rotation steps, each row followed by its count of steps:
The counts run from 0 to 463.
[ -7 -10 -14  -3   7 -11   0  17  -7 -11 -11  11   6   2  22  -8   6   5
   3  10  -1  10  -4 -13  -9   8  -6  -1   5   0   4  16   8  15  17  -3
   4 -10  -7 -17 -12 -28  10  -9  -3   4   0  15]
351
[-14  25  -4  11 -11   1 -16  -3   2  -1  -3  -3 -14  24  -1 -15   2  16
  -9   9 -15   1   8  -5  -7   8  -1   0   9  -5   5  -7 -10   2   9   6
   6  -7  -2  10  -6  15  -4  12   5   4 -17  10]
297
[  2   4   7  -5  -9 -18   4 -10 -10 -15  -2  -7 -12  -2   8  20   1  -4
  -9  12  12  -3  -5   0   0   0  -2  24   1  16  22  -3  15 -17  -9   7
 -13   3   3   6   0   3   6  -4  -8   9  11  -9]
250
[  6   9  10  21 -23  -1   1  16  15   6   3  16  22  -7   4   4 -11 -17
  16   4 -14  -7   2  11   1  12   4  -8  -3  -6   6   8 -20  -3  -2  11
  -2   3  -8  -2  -3 -13  -6   2  -4  -6   8 -14]
292
[ -8  -2 -14   9   4  10  -7   3  -7   7  -9  -3   6  11 -10 -12   9  11
   2  -1  -5  -3   1  14  -1  -7   6 -13 -11  -9 -10   6  -7  26  12   0
  22 -11  -7 -10   9  -1   8   1   6 -21 -18  16]
6
[ -7   7  -5  15  -9   1  -4  17   7  14   5  -3  15  10  -4 -22   6   2
   3  -3 -14   2   1  -5  -1   6   6 -16  -1 -18  -8   6 -11  10  18  -2
  18 -12  -7  -5 -10  -5  -9   4  -2 -11 -14   9]
7
[ -6  -9 -17  -1  15 -14   2  -5 -20 -17 -19  -9  -1   9  11   3  20  11
  -4  14  11  10  -4  -4   4  -1  -5  14  -5  18   2   5  15  13   5   5
   8 -13   2  -4   5  -4  21  -3   1  -3  -3  12]
69
[ 12   6  13   0 -12 -18   9 -16 -16 -14  15 -11 -11 -12  -3  21  -4 -11
 -11  -4  15  -9  -6   7  -2  -7 -17  14  -5  -3   4   5  12 -12  -8  13
  -4   9   1   3  10   0  12  -7   5  -4   0  -7]
444
[  2  14  -3  12 -15   6  -9 -18  -3  -9 -16   7  -9   8  -4  19  -7   1
   8  14  -5 -12   5  25  -4  -2  -1   5  -3  15  16  -2 -12   9 -12  22
  -5   2  -6   3  17   9  11   5  10  -9  -5  -1]
13
[ -4   4  -4 -16  -2 -12 -12 -15 -19  -9   0  -6 -30   8   2  -4  -1  14
 -17   3  13   1  -3   0 -15 -10 -11   5  10  -1  10   6  18  -2  12   0
   3   6  -3  -9  -1   0  12  -8   3   4 -10  20]
254
[ -8   0   8  -9   0  -2   4  15  13  14  12   9   0   8  15 -17   5  13
   3   0 -10  16   8 -20   2  -3   7   5  12  -9  -7 -18  -1  -4  10 -20
  -1  -9  -3   7 -11  -7 -17  -2  -8  11  -8  16]
39
[ -3  33 -12   0 -17  -1 -20  -4 -10  -8  -7   4 -17   1   4  -3   0   0
  -5   8  -2   5   0   0 -18  10  -8  -2  17   1  11   8  -2   7  15  10
  -9  12  -8  -5 -11 -10 -10   3   3  11  -4  17]
372
[ -4 -13  -8  -1  18 -15  15  11 -10 -17  -5   9   8   8  22  -1  10   9
   3   7   0  14   5 -23   6  10 -13   9  -3   3 -15   1   3  14   5  -1
   9  -9  -3   6  -3 -12  13  -3   5   0  -1  14]
58
[ -7  12 -10  -2   0 -11  -5 -16 -22 -20  -3 -20 -16   6   2  -4  15  10
 -17   2  10   0  -2  -8  -9  -5 -16  11  -2  -4  -2   1  14   6  16   6
   4  -7   1   3   2   6   7  -1   9   2 -15  11]
167
[  2   3  23  -2 -15  -2   6  20  24  22  14  16  13  -2   3  -3  -5  -4
  14   1 -10   4   6   0   2  -3  16  -1   4  -2   8 -14  -8 -16  -6 -15
  -6  -3  -6   4  -6 -13 -16  -3 -15   5   7  -3]
31
[ -2 -20   6 -14  13  -9   8  -2  -6   9   6 -10  -2   3  -7  -5  16  10
  -4  -3  14   6  -5   1   6 -29  10  12  -6   2  -2 -10  20  -7   5 -18
  11 -14   2  -3   8   2   8  -9 -10  -5 -10  12]
148
[-10 -16   1 -12  17  -1   1  -5  -3   7  -5  -3 -14  20  -2 -10   8  25
  -3   6   4   4   2   1   6 -19  10   9  -4   6   1 -13  11   2   2 -13
  17 -12  -2   3  13  11  14  -2   0  -6 -17  15]
417
[ -8  16 -21  13  -7  -2  -9  18  -2   1 -14   2  13  13   8 -14  11   2
   2  11 -10  15   0  -9  -5  15   5  -6  10   3  -1   8  -9  16  17   0
  10 -11  -4  -6 -14 -10  -5   8  -7   2  -5  16]
189
[ -3  13  19   5 -23   7 -14   3  19  10   7   0  -3   4  -9  -7  -2  -2
   7   0 -11 -11  -1  11 -11  -9  15   2   3  -3  24 -10  -7 -20   1  -2
  -8  -7  -3   0   2   4 -14   1  -7   3  -3 -11]
301
[ -9   5 -15   2   1  13  -8   7   0  11 -21   7   8   9  -5  -8  15   8
  13  13  -4  13   2  13   1  -7  16  -7   3  15  -2  -2  -7  27  10  -6
   6 -10  -6  -6  10  -5  -3   4  -3  -6  -9  21]
200
[  5  10  28  -2 -20  -4   0  -6  12  12  19   8 -14   2  -6  10 -18  -2
   2  -3  -3 -14   6  13  -4 -12   6   4   7  -4  14 -14  -3 -24 -12  -1
 -10  10  -1   7   5  10  -6  -4  -1   2   0  -9]
313
[  9   5  -3  13 -19 -15  17  18  -5   9  14  -4  24 -10 -10   4  -2 -21
  -3  -1   2   3  -6   7  11  11   4 -14  -3  -7  -7  16  -4  -2   2   4
  18  10  -3  -9 -10  -8  -4  -3 -14 -10  10  -4]
86
[  0  15   8  10 -28  -6 -13   5   4  -1  17  -8  -1  -3  -9  -9  -6 -11
  -7  -6  -1 -14  -8  11 -16  -2  -3 -11   2 -21  17  14   0 -19  13   5
   1  -7  -5 -13 -10  -8  -5  -4  -3  -5  -2 -10]
463
[ -1 -27   7  -5   5  -8   9  17   6   3   9   5  13  -7  12  -9   8  -3
  10  -3   2  -1  -8  -5  -4  -9   1  -1  -7  -8   2  10  12  -5  12 -15
   4 -17  -8 -19  -6 -30   7 -15  -9  -5   1   1]
62
[ 11   0  19  -2  -9 -20  12   5   5  -2  16  22  -7   3  19  13 -23   0
   4   8  -3   3   9  -6   2  12  -8   2  11  -2   5  -3  -2 -16 -13   3
  -2  15  -6   7 -10 -12   3  -6  -6   9   8  -2]
423
[ -1  25 -15   6 -16 -20  -5   6 -12 -17  -5  -5  -4   8  13   3   6   0
 -12  15   0  11  -2 -15  -4  19  -6   6  13   8   9   5   3   0  14  14
  -2   4   0   6 -18  -3  -1   5  -7  14   6   7]
79
[  0 -23   9  -6   8  -8   7  13   2   1  12   8  10  -7  11 -11   0  -3
   8  -8   2   1  -5  -5  -7 -10  -3  -7  -4 -19  -5  13   7  -3  13 -12
   9 -12  -8 -18  -6 -29   8 -16  -4  -6  -3   7]
343
[ -8  27  -3   8 -16  -2 -14   6  -3  -2  10 -18  -2   2  -6 -21  12   0
 -15  -8  -4   2  -1 -11 -12  -2  -3   0   3 -20  -2   2   1   1  25   1
   5 -10  -2  -1  -9   1 -15   5   1   1 -15   8]
277
[  5  -5  25   6 -14  -6   7  14  22   4  10  23   7   1  15   7 -15  -3
  14   5 -12  -4   6   1   4  11   5   4   6   0  13  -9 -10 -22 -13  -2
  -6   2  -5   3  -5 -11  -3  -2  -8   6  10 -16]
411
[  5  -4  24 -10 -15 -15   6  12  13   7  20   5  -1 -11   9  -1  -5  -7
  -1  -7   3   2  -5  -8  -8  -6   2   7  11 -10  10  -4  12 -25   2 -13
  -8   0  -3  -5 -11 -21 -11 -12 -14  11   6  -3]
431
[  5   4   3  18  -8   5  15   8   1   3  -8   6  25  -4  -2  14   8  -9
  17   8  -6   1   6  11  19   3   8   8 -14  12 -12  -7 -17  12 -12   9
   3  -6  -2  13  15   2   0   7   2 -16   5  -6]
109
